128 stands for zero in the data rows.
Each row of this table is followed by its label. One hidden rule gives the labels. It looks at one to three of the table's principal directions, none of them among the few with the most spread.
vec![103, 120, 89, 134, 138, 135, 121, 132, 136, 161, 122, 117, 138, 158,
     110, 111, 140, 137, 151, 114, 121, 150, 161, 138, 148, 129, 134, 117,
     141] 0
vec![100, 158, 123, 199, 150, 189, 97, 168, 94, 133, 122, 148, 156, 136,
     111, 81, 145, 79, 126, 180, 128, 143, 115, 127, 139, 116, 137, 152,
     95] 1
vec![113, 130, 128, 134, 110, 134, 120, 154, 87, 117, 108, 116, 102, 107,
     114, 106, 172, 73, 139, 144, 87, 109, 161, 86, 152, 85, 152, 116,
     99] 1
vec![112, 135, 107, 175, 73, 132, 133, 179, 70, 176, 96, 105, 112, 99,
     82, 128, 191, 86, 134, 166, 88, 63, 146, 108, 152, 55, 117, 118,
     99] 1
vec![145, 99, 37, 177, 179, 173, 121, 216, 71, 255, 114, 133, 78, 166,
     111, 67, 247, 115, 158, 124, 119, 152, 186, 116, 160, 49, 152, 95,
     86] 0
vec![159, 164, 158, 191, 96, 142, 130, 138, 136, 163, 118, 158, 196, 82,
     94, 189, 79, 167, 54, 193, 177, 51, 41, 183, 78, 133, 50, 150,
     145] 1
vec![186, 84, 100, 159, 148, 161, 144, 192, 100, 211, 137, 141, 104, 127,
     132, 135, 161, 158, 107, 151, 163, 108, 123, 133, 124, 95, 111, 111,
     135] 2
vec![135, 155, 199, 111, 123, 94, 119, 70, 183, 71, 139, 161, 181, 89,
     146, 163, 56, 155, 86, 150, 169, 117, 73, 149, 74, 182, 90, 159,
     164] 1
vec![121, 123, 93, 132, 134, 124, 137, 150, 97, 167, 124, 108, 91, 153,
     135, 102, 182, 117, 160, 99, 104, 148, 153, 122, 148, 96, 150, 123,
     96] 0
vec![146, 112, 116, 128, 78, 103, 150, 150, 97, 166, 108, 107, 92, 94,
     103, 156, 169, 124, 119, 135, 105, 67, 147, 108, 135, 72, 113, 99,
     125] 1
vec![143, 139, 90, 151, 142, 145, 134, 178, 75, 188, 112, 114, 100, 141,
     130, 110, 184, 118, 133, 104, 104, 128, 131, 133, 142, 80, 146, 119,
     76] 1
vec![135, 135, 142, 119, 130, 123, 129, 123, 131, 122, 128, 127, 141, 119,
     141, 140, 108, 141, 112, 121, 133, 127, 111, 138, 117, 140, 124, 133,
     134] 1
vec![74, 134, 118, 178, 104, 163, 106, 136, 114, 122, 116, 125, 159, 122,
     84, 106, 125, 93, 124, 184, 121, 128, 156, 114, 150, 124, 123, 123,
     151] 1
vec![130, 118, 130, 92, 128, 104, 131, 139, 97, 116, 118, 110, 75, 118,
     149, 106, 181, 90, 155, 99, 86, 131, 167, 83, 146, 90, 166, 115,
     94] 1
vec![111, 137, 99, 102, 136, 126, 130, 138, 71, 118, 113, 92, 65, 145,
     147, 86, 187, 82, 156, 68, 65, 172, 179, 90, 164, 87, 194, 101,
     73] 1
vec![118, 135, 187, 57, 141, 85, 114, 68, 166, 34, 135, 136, 132, 104,
     169, 125, 90, 114, 129, 102, 120, 157, 136, 99, 112, 170, 152, 137,
     142] 1
vec![133, 147, 147, 190, 126, 173, 114, 131, 151, 131, 135, 165, 196, 115,
     98, 152, 67, 151, 77, 197, 182, 104, 70, 168, 99, 162, 77, 149,
     160] 1
vec![167, 117, 128, 99, 108, 113, 160, 133, 116, 133, 130, 105, 100, 125,
     142, 170, 117, 155, 117, 92, 120, 100, 107, 138, 126, 122, 126, 116,
     120] 2
vec![103, 136, 113, 145, 168, 165, 102, 119, 136, 104, 137, 150, 130, 160,
     123, 80, 132, 102, 143, 136, 134, 184, 146, 119, 139, 144, 153, 130,
     117] 0
vec![85, 159, 121, 109, 161, 123, 118, 68, 159, 88, 144, 122, 149, 178,
     155, 102, 87, 144, 143, 74, 131, 220, 127, 155, 124, 187, 154, 144,
     133] 0
vec![140, 96, 103, 107, 113, 113, 152, 133, 135, 143, 136, 109, 93, 151,
     122, 141, 144, 140, 162, 107, 119, 112, 144, 126, 147, 119, 129, 117,
     127] 1
vec![79, 162, 120, 130, 114, 129, 112, 113, 113, 95, 108, 108, 134, 135,
     108, 104, 136, 86, 146, 116, 83, 143, 151, 116, 151, 122, 154, 127,
     104] 0
vec![144, 134, 124, 131, 125, 116, 136, 127, 142, 157, 126, 129, 147, 128,
     125, 153, 114, 163, 116, 119, 142, 110, 103, 159, 112, 134, 104, 133,
     135] 0
vec![80, 107, 112, 160, 154, 171, 93, 134, 146, 119, 137, 150, 154, 150,
     104, 75, 132, 96, 155, 180, 142, 168, 175, 106, 153, 145, 137, 130,
     162] 1
vec![185, 107, 50, 164, 87, 154, 184, 226, 3, 239, 108, 71, 18, 137,
     116, 141, 234, 118, 128, 94, 77, 79, 138, 117, 166, 12, 148, 81,
     47] 2
vec![126, 143, 144, 153, 102, 120, 116, 121, 157, 133, 113, 152, 170, 97,
     82, 155, 113, 131, 108, 177, 143, 70, 108, 141, 110, 125, 83, 134,
     145] 1
vec![134, 103, 168, 135, 131, 130, 112, 114, 182, 107, 144, 168, 175, 99,
     119, 144, 84, 143, 110, 195, 181, 104, 117, 125, 104, 164, 87, 143,
     191] 2
vec![110, 149, 94, 130, 60, 112, 151, 149, 42, 141, 88, 69, 58, 109,
     97, 129, 200, 75, 135, 95, 42, 93, 169, 91, 167, 44, 160, 86,
     67] 1
vec![81, 182, 161, 134, 194, 176, 88, 76, 159, 27, 155, 154, 185, 173,
     166, 79, 46, 110, 124, 116, 148, 237, 89, 152, 118, 220, 165, 174,
     118] 1
vec![142, 142, 131, 133, 164, 151, 125, 110, 159, 117, 148, 147, 160, 158,
     142, 135, 77, 163, 114, 116, 165, 160, 84, 170, 109, 177, 120, 147,
     134] 1
vec![111, 142, 77, 180, 155, 193, 122, 178, 67, 161, 127, 114, 107, 174,
     125, 77, 169, 95, 144, 121, 107, 174, 137, 130, 162, 102, 165, 126,
     76] 0
vec![126, 139, 160, 128, 84, 101, 135, 110, 150, 115, 120, 126, 166, 94,
     111, 175, 88, 146, 106, 152, 136, 74, 97, 145, 109, 141, 88, 141,
     155] 0
vec![115, 127, 186, 123, 171, 138, 92, 71, 232, 47, 164, 194, 203, 136,
     133, 124, 40, 143, 129, 182, 198, 154, 92, 146, 94, 223, 98, 175,
     184] 2
vec![121, 159, 153, 123, 166, 133, 111, 97, 156, 100, 139, 146, 174, 138,
     157, 123, 76, 150, 108, 112, 153, 173, 92, 159, 102, 180, 129, 153,
     138] 0
vec![146, 134, 140, 226, 97, 182, 129, 174, 102, 185, 127, 153, 185, 87,
     91, 163, 98, 151, 53, 228, 184, 71, 68, 161, 99, 120, 59, 139,
     163] 2
vec![107, 114, 135, 88, 195, 133, 104, 112, 168, 79, 152, 143, 130, 177,
     169, 76, 122, 110, 188, 100, 130, 200, 152, 116, 145, 174, 172, 155,
     124] 2
vec![133, 125, 80, 167, 122, 185, 134, 203, 20, 162, 108, 99, 54, 133,
     116, 86, 213, 62, 132, 129, 74, 130, 166, 83, 175, 45, 178, 93,
     58] 2
vec![139, 105, 51, 164, 108, 141, 150, 187, 69, 230, 109, 100, 70, 146,
     93, 117, 218, 123, 147, 118, 100, 106, 170, 120, 160, 48, 132, 89,
     97] 0
vec![131, 124, 61, 134, 82, 111, 155, 170, 48, 213, 88, 72, 58, 120,
     98, 130, 221, 115, 133, 85, 63, 99, 184, 106, 162, 33, 148, 70,
     88] 0
vec![162, 111, 71, 138, 173, 159, 147, 187, 82, 195, 138, 112, 74, 186,
     155, 98, 187, 135, 163, 78, 117, 161, 130, 141, 153, 95, 163, 125,
     70] 0
vec![136, 118, 107, 164, 99, 154, 147, 176, 71, 163, 124, 104, 99, 126,
     118, 130, 160, 112, 126, 146, 112, 103, 127, 119, 148, 87, 130, 121,
     106] 2
vec![107, 128, 202, 136, 159, 143, 79, 61, 238, 36, 157, 209, 225, 104,
     115, 128, 25, 136, 99, 221, 210, 141, 100, 133, 83, 225, 82, 165,
     214] 2
vec![149, 127, 131, 95, 157, 116, 134, 114, 142, 127, 137, 128, 126, 139,
     160, 134, 110, 158, 122, 85, 137, 156, 118, 143, 115, 149, 139, 126,
     131] 0
vec![85, 175, 134, 99, 89, 113, 128, 84, 87, 63, 101, 82, 111, 109,
     125, 126, 115, 92, 105, 79, 62, 154, 153, 104, 143, 121, 171, 97,
     107] 1
vec![88, 128, 184, 120, 149, 116, 83, 65, 226, 61, 143, 182, 216, 109,
     118, 122, 54, 135, 121, 190, 180, 144, 128, 129, 99, 205, 95, 158,
     209] 1
vec![137, 135, 100, 146, 82, 138, 154, 166, 57, 151, 109, 89, 75, 122,
     110, 137, 174, 99, 128, 116, 81, 92, 133, 113, 154, 68, 143, 105,
     78] 2
vec![193, 121, 174, 164, 78, 125, 147, 137, 164, 159, 129, 162, 189, 62,
     92, 227, 59, 194, 48, 208, 198, 9, 40, 175, 71, 141, 27, 139,
     184] 2
vec![111, 145, 130, 148, 151, 143, 106, 118, 146, 123, 129, 151, 158, 135,
     121, 108, 117, 124, 124, 145, 144, 151, 123, 138, 119, 145, 123, 140,
     132] 0
vec![146, 129, 107, 113, 152, 130, 142, 137, 99, 137, 136, 116, 77, 155,
     160, 108, 161, 124, 142, 79, 112, 166, 134, 122, 136, 111, 163, 121,
     85] 1
vec![142, 123, 119, 136, 89, 125, 146, 152, 102, 148, 115, 109, 111, 112,
     107, 154, 144, 124, 124, 135, 109, 76, 125, 125, 138, 94, 117, 115,
     116] 2
vec![215, 110, 95, 188, 156, 197, 159, 225, 56, 220, 142, 136, 89, 142,
     148, 141, 161, 155, 93, 138, 160, 105, 68, 157, 122, 84, 119, 127,
     78] 2
vec![93, 138, 152, 105, 68, 67, 126, 84, 160, 115, 103, 112, 164, 84,
     96, 165, 107, 138, 119, 139, 112, 80, 146, 126, 118, 131, 95, 120,
     174] 0
vec![199, 81, 73, 184, 97, 160, 160, 225, 88, 254, 114, 129, 95, 116,
     72, 170, 190, 153, 115, 175, 144, 21, 120, 139, 139, 47, 79, 97,
     118] 1
vec![78, 147, 151, 167, 173, 180, 71, 92, 196, 70, 143, 185, 219, 144,
     100, 92, 58, 116, 119, 196, 177, 174, 120, 143, 118, 202, 114, 156,
     177] 0
vec![170, 90, 51, 205, 184, 207, 128, 239, 75, 255, 134, 149, 96, 174,
     114, 83, 214, 128, 147, 159, 152, 132, 138, 137, 153, 69, 132, 119,
     89] 0
vec![61, 118, 141, 111, 94, 109, 116, 90, 143, 77, 125, 106, 144, 120,
     115, 114, 110, 101, 148, 143, 106, 147, 181, 95, 151, 148, 139, 121,
     175] 1
vec![165, 88, 116, 81, 127, 83, 149, 144, 132, 167, 125, 117, 80, 121,
     143, 141, 177, 143, 156, 96, 116, 99, 158, 109, 132, 93, 131, 110,
     124] 1
vec![137, 146, 129, 134, 195, 141, 106, 123, 146, 138, 141, 163, 145, 152,
     160, 93, 129, 140, 126, 114, 157, 185, 110, 149, 106, 151, 138, 149,
     113] 1
vec![130, 106, 142, 89, 197, 124, 121, 101, 181, 98, 169, 149, 138, 176,
     188, 100, 96, 155, 163, 96, 165, 204, 122, 141, 119, 193, 148, 161,
     147] 1
vec![138, 115, 140, 94, 78, 64, 154, 102, 156, 138, 122, 109, 128, 103,
     120, 181, 118, 163, 130, 114, 125, 74, 124, 138, 115, 125, 93, 123,
     156] 0
vec![138, 105, 115, 64, 139, 107, 142, 145, 79, 96, 125, 94, 26, 141,
     168, 89, 203, 71, 182, 63, 60, 154, 187, 62, 169, 80, 204, 104,
     64] 2
vec![107, 120, 185, 159, 186, 175, 72, 91, 231, 56, 166, 216, 228, 132,
     119, 105, 38, 131, 118, 230, 219, 157, 97, 140, 96, 226, 90, 178,
     202] 2
vec![183, 92, 124, 113, 173, 134, 132, 157, 141, 151, 146, 159, 94, 138,
     150, 118, 159, 137, 144, 129, 155, 125, 126, 118, 120, 117, 131, 129,
     113] 1
vec![126, 131, 113, 72, 118, 95, 155, 112, 97, 105, 127, 78, 65, 151,
     164, 124, 151, 119, 159, 41, 74, 160, 150, 113, 152, 115, 178, 113,
     86] 1
vec![122, 147, 157, 144, 162, 167, 105, 127, 114, 84, 138, 150, 145, 121,
     154, 99, 102, 105, 100, 149, 143, 171, 111, 118, 118, 152, 148, 142,
     123] 1
vec![124, 144, 94, 190, 166, 200, 116, 183, 63, 163, 130, 132, 113, 157,
     135, 75, 167, 96, 123, 140, 125, 175, 124, 128, 146, 102, 159, 131,
     81] 1
vec![121, 128, 124, 72, 129, 96, 140, 98, 119, 96, 128, 98, 84, 139,
     157, 120, 139, 121, 147, 62, 91, 165, 159, 107, 140, 127, 169, 110,
     111] 2
vec![110, 146, 144, 129, 179, 136, 99, 97, 175, 98, 146, 164, 167, 153,
     145, 98, 99, 132, 138, 131, 158, 181, 113, 146, 110, 178, 131, 159,
     135] 0
vec![128, 144, 141, 199, 118, 172, 111, 145, 133, 141, 127, 165, 180, 106,
     88, 139, 101, 127, 86, 210, 169, 93, 87, 148, 108, 133, 82, 143,
     146] 1
vec![148, 97, 88, 111, 122, 111, 145, 178, 78, 182, 111, 102, 53, 130,
     129, 108, 224, 101, 167, 100, 83, 107, 182, 89, 160, 52, 158, 98,
     84] 1
vec![91, 153, 131, 95, 99, 78, 116, 110, 107, 110, 91, 104, 104, 97,
     116, 109, 180, 79, 147, 100, 62, 118, 182, 86, 143, 84, 156, 108,
     101] 1
vec![200, 86, 100, 113, 39, 58, 195, 167, 111, 247, 103, 87, 89, 83,
     95, 231, 169, 200, 110, 112, 121, 0, 117, 151, 116, 54, 60, 90,
     145] 0
vec![117, 159, 173, 120, 103, 97, 132, 83, 157, 89, 133, 128, 171, 108,
     140, 163, 67, 151, 103, 129, 143, 117, 79, 157, 96, 169, 100, 157,
     148] 0
vec![100, 128, 120, 134, 122, 142, 120, 129, 112, 116, 122, 116, 127, 130,
     121, 109, 132, 106, 132, 133, 111, 147, 155, 111, 146, 125, 146, 118,
     134] 1
vec![184, 120, 168, 119, 123, 87, 138, 111, 188, 161, 135, 166, 176, 84,
     132, 195, 82, 203, 80, 154, 192, 66, 70, 170, 66, 152, 55, 142,
     179] 1
vec![106, 157, 132, 53, 152, 82, 128, 67, 141, 79, 125, 100, 113, 150,
     175, 115, 112, 137, 142, 26, 91, 200, 147, 130, 127, 159, 178, 121,
     112] 0
Which label does each new row get?
vec![137, 131, 142, 99, 136, 122, 138, 119, 128, 104, 136, 114, 127, 136,
     160, 138, 102, 141, 128, 94, 123, 143, 110, 137, 126, 151, 143, 136,
     123] -> 2
vec![99, 177, 166, 96, 167, 146, 109, 82, 129, 25, 139, 122, 148, 148,
     179, 101, 64, 107, 118, 80, 112, 211, 103, 131, 125, 191, 182, 150,
     104] -> 2
vec![151, 125, 140, 136, 59, 112, 155, 127, 94, 135, 112, 110, 104, 72,
     105, 179, 126, 134, 74, 149, 120, 67, 120, 114, 116, 92, 101, 95,
     141] -> 2
vec![135, 122, 120, 119, 80, 100, 150, 142, 91, 153, 108, 96, 95, 100,
     117, 152, 160, 122, 122, 117, 95, 85, 145, 112, 137, 82, 125, 105,
     119] -> 1
vec![182, 87, 117, 106, 129, 136, 160, 164, 87, 136, 143, 116, 45, 132,
     155, 131, 169, 119, 137, 108, 118, 118, 136, 96, 143, 91, 153, 107,
     95] -> 2
vec![111, 144, 126, 71, 72, 84, 156, 121, 60, 99, 97, 51, 69, 106,
     146, 142, 156, 96, 134, 50, 37, 121, 164, 92, 160, 85, 180, 93,
     88] -> 2
vec![105, 119, 143, 140, 183, 177, 85, 112, 174, 70, 150, 176, 163, 151,
     124, 81, 94, 102, 140, 174, 163, 179, 140, 114, 132, 179, 141, 143,
     154] -> 2
vec![147, 148, 113, 124, 96, 120, 160, 153, 47, 146, 112, 82, 65, 117,
     147, 138, 170, 112, 114, 78, 78, 119, 122, 117, 139, 73, 157, 108,
     67] -> 1
vec![123, 136, 146, 85, 89, 69, 141, 93, 162, 114, 115, 107, 147, 109,
     120, 174, 101, 154, 132, 101, 112, 86, 123, 142, 118, 140, 107, 128,
     148] -> 0
vec![153, 113, 105, 173, 70, 124, 148, 197, 56, 214, 96, 110, 88, 77,
     91, 147, 210, 108, 109, 170, 104, 41, 145, 103, 137, 30, 103, 100,
     108] -> 1
vec![148, 108, 129, 116, 136, 125, 136, 139, 128, 132, 137, 131, 106, 131,
     141, 127, 140, 129, 139, 125, 133, 125, 130, 118, 130, 122, 132, 128,
     123] -> 2
vec![56, 155, 155, 127, 146, 147, 74, 53, 208, 40, 128, 161, 220, 132,
     92, 108, 39, 118, 116, 164, 150, 173, 145, 133, 123, 210, 122, 135,
     194] -> 0
vec![110, 145, 140, 78, 142, 84, 122, 71, 182, 90, 131, 127, 148, 146,
     143, 132, 98, 147, 151, 80, 123, 156, 129, 144, 118, 170, 135, 140,
     136] -> 0
vec![63, 135, 134, 82, 108, 89, 125, 68, 157, 61, 131, 97, 128, 152,
     133, 113, 109, 109, 175, 90, 92, 168, 168, 113, 152, 162, 156, 134,
     143] -> 1
vec![149, 104, 140, 179, 90, 162, 138, 163, 114, 148, 133, 140, 144, 96,
     97, 160, 110, 133, 91, 208, 162, 66, 102, 128, 122, 117, 83, 127,
     161] -> 2
vec![130, 131, 128, 112, 146, 120, 133, 117, 145, 126, 139, 123, 138, 152,
     151, 131, 109, 151, 140, 97, 135, 150, 111, 151, 124, 155, 133, 143,
     127] -> 0
vec![121, 120, 157, 107, 186, 122, 95, 105, 190, 90, 148, 175, 156, 141,
     150, 94, 115, 121, 157, 144, 160, 163, 131, 122, 114, 170, 132, 160,
     143] -> 1
vec![158, 110, 151, 91, 196, 132, 119, 123, 159, 96, 159, 159, 117, 153,
     183, 103, 119, 134, 151, 108, 156, 175, 115, 124, 116, 164, 151, 153,
     118] -> 1
vec![99, 153, 135, 90, 142, 124, 125, 89, 129, 60, 135, 106, 119, 158,
     157, 108, 102, 110, 149, 72, 97, 186, 132, 125, 142, 162, 175, 136,
     105] -> 1
vec![147, 120, 81, 171, 146, 159, 131, 203, 57, 211, 115, 122, 82, 137,
     127, 91, 218, 103, 138, 131, 109, 128, 149, 114, 148, 56, 147, 114,
     76] -> 1
vec![187, 98, 71, 119, 78, 101, 180, 211, 17, 230, 94, 71, 4, 103,
     123, 143, 255, 107, 139, 82, 58, 58, 170, 86, 160, 0, 151, 71,
     52] -> 1
vec![121, 149, 159, 177, 90, 148, 122, 126, 133, 102, 127, 148, 167, 98,
     92, 152, 92, 115, 97, 199, 148, 79, 84, 138, 113, 136, 87, 149,
     138] -> 2
vec![114, 134, 73, 136, 142, 145, 136, 144, 76, 162, 122, 98, 78, 164,
     136, 90, 181, 113, 144, 79, 94, 183, 165, 119, 155, 94, 172, 102,
     88] -> 0
vec![111, 170, 152, 114, 132, 108, 120, 102, 118, 99, 119, 120, 142, 115,
     154, 123, 114, 121, 112, 98, 110, 153, 112, 134, 113, 139, 143, 140,
     110] -> 1
vec![158, 111, 116, 81, 181, 101, 141, 133, 135, 143, 149, 127, 79, 170,
     187, 103, 168, 140, 178, 61, 125, 173, 132, 128, 129, 128, 162, 143,
     88] -> 1
vec![120, 127, 118, 107, 141, 108, 128, 104, 152, 134, 132, 124, 133, 146,
     137, 127, 121, 152, 139, 98, 132, 154, 138, 141, 124, 146, 130, 126,
     141] -> 0
vec![127, 144, 126, 177, 117, 137, 117, 154, 123, 164, 115, 147, 152, 112,
     96, 129, 149, 118, 121, 174, 137, 87, 109, 140, 119, 103, 96, 143,
     116] -> 1
vec![128, 131, 130, 90, 178, 130, 129, 85, 168, 84, 161, 133, 131, 183,
     173, 116, 81, 157, 148, 73, 148, 204, 109, 154, 122, 194, 153, 148,
     129] -> 1
vec![110, 147, 165, 67, 156, 114, 118, 72, 150, 30, 140, 123, 128, 140,
     174, 112, 82, 114, 136, 78, 112, 190, 129, 115, 126, 180, 173, 138,
     122] -> 2
vec![132, 96, 143, 89, 191, 137, 110, 120, 161, 72, 160, 157, 100, 163,
     169, 77, 137, 99, 182, 120, 138, 184, 152, 94, 141, 158, 170, 148,
     117] -> 2
vec![145, 104, 120, 148, 113, 142, 135, 161, 125, 156, 127, 134, 125, 121,
     104, 142, 141, 128, 131, 163, 137, 83, 126, 126, 135, 108, 107, 125,
     134] -> 2
vec![145, 149, 186, 109, 118, 104, 132, 64, 200, 80, 145, 151, 200, 106,
     138, 193, 16, 194, 76, 135, 182, 111, 54, 180, 74, 207, 76, 154,
     184] -> 1
vec![173, 118, 124, 167, 109, 137, 140, 172, 113, 185, 121, 147, 122, 100,
     102, 156, 154, 139, 105, 172, 149, 57, 100, 137, 112, 86, 86, 126,
     119] -> 1
vec![128, 150, 136, 121, 143, 141, 132, 123, 111, 96, 137, 118, 120, 149,
     158, 119, 111, 121, 131, 97, 117, 160, 102, 138, 130, 146, 154, 145,
     95] -> 2
vec![129, 122, 107, 203, 122, 178, 114, 171, 127, 171, 125, 159, 155, 128,
     72, 124, 142, 116, 122, 209, 156, 85, 116, 138, 132, 108, 90, 134,
     133] -> 0
vec![75, 131, 171, 135, 155, 142, 93, 70, 209, 46, 162, 169, 199, 151,
     133, 104, 51, 125, 146, 178, 177, 178, 114, 138, 115, 219, 114, 177,
     185] -> 1
vec![113, 141, 137, 114, 119, 135, 134, 116, 110, 80, 132, 106, 117, 139,
     143, 124, 108, 109, 133, 105, 104, 149, 123, 121, 142, 142, 155, 132,
     110] -> 2
vec![153, 135, 150, 188, 145, 184, 111, 142, 138, 130, 139, 178, 175, 106,
     110, 139, 83, 142, 67, 204, 189, 114, 78, 148, 96, 150, 88, 139,
     154] -> 2
